(in the rows, 128 means zero)
One turn sends every row of this set to another row. A few are shown first. Where does it send the rows asked after them?
Z_794: [163 120 133 135 100 120 132 121 125 116 151 169 142 143 139]
Z_527: [131 107 122 140 110 119 128 113 148 115  90 149 169 129 154]
Z_746: [148 104 105 165 104  94 113 138 112  92 116 148 170 151 152]
Z_557: [154  83 130 164  96 120 114 128 130 117 116 149 175 139 182]
Z_479: [158 101 136 142 102 146 136 126 111 114 136 139 201 129 143]
Z_343: [143 124 129 133 129 136 157 126  96 113 110 133 176 148 146]
Z_473: [135 102 104 156 106  92 113 142 122 100 114 150 171 149 150]
Z_280: [160 135 143 140 107 149 109 137 136  97 133 152 168 128 139]
Z_469: [155 114 143 145 106 118 131 120 120 116 156 174 145 136 142]
Z_456: [160 121 138 140 112 126 129 124 126 107 154 172 142 134 139]
Z_951: [140 129 132 138 130 125 150 124  95 123 111 127 162 151 146]
Z_233: [135  97 110 163 111  98 111 139 124  94 121 146 167 154 159]
Z_445: [143 120 146 163 116 108 115 133 108 129 128 180 175 121 168]
Z_862: [142 107 130 170 120 131  96 124 116  98 126 149 171 146 183]
Z_532: [149 121 150 146 110 127 128 147 113 127  93 129 182 121 144]
Z_272: [139 122 136 129 128 133 147 137  94 115 109 129 167 150 146]
Z_820: [130 112 150 134 104 139 124 145 117 124 101 128 152 135 167]
Z_274: [167 129 142 150 125 140 116 106 140 120 132 162 173 127 151]

Z_746 goes to Z_794
Z_557 goes to Z_274
Where do these go?
Z_820 goes to Z_862
Z_272 goes to Z_233
Z_479 goes to Z_527
Z_473 goes to Z_469

One turn sends every row of this set to another row. A few are shown first. Where does it send the rows asked after them?
Z_598: [ 96 128 132 104 135 119 115 129 155 126 131  91 132 143 138 140]
Z_222: [152 139 116 113 130 121 112 138 130 125 145 156 138 127 132 181]
Z_752: [112 135 141  94 133 116 105 134 138 142 170 123 122 125 119 155]
Z_428: [130 116 117 122 111 139 102 108 151 113 140 100 138 159 129 143]
Z_74: [141 142 100 121 121  96 124 120 126 120 123 148 133 137 130 176]
Z_129: [132 125 121 106 135 140 118 122 148 140 167  98 121 142 124 135]
Z_584: [117 128 149 119 119 104 106 138 142 138 103 112 141 129 132 142]
Z_565: [ 99 128 132 104 137 141 110 125 152 131 151  99 139 135 126 137]
Z_155: [148 149 111 126 118 122 111 132 127 127 148 157 139 131 125 173]
Z_911: [130 123 124 117 124 110 117 136 151 133 127  85 122 152 145 136]
Z_549: [ 93 124 131 108 121 137  99 118 156 113 140 101 141 148 131 146]
Z_497: [152 143 112 128 134 112 130 132 125 143 123 146 140 118 125 162]
Z_834: [147 128 106 112 131 105 121 121 127 115 125 150 138 136 135 182]
Z_685: [156 133 117 117 140 115 127 134 127 132 117 146 142 121 135 173]
Z_767: [108 114 126 107 122 122 103  87 137 112 131 125 145 139 111 157]

Z_74 goes to Z_497
Z_549 goes to Z_598
Z_685 goes to Z_222
Where do these go?
Z_129 goes to Z_428
Z_584 goes to Z_752

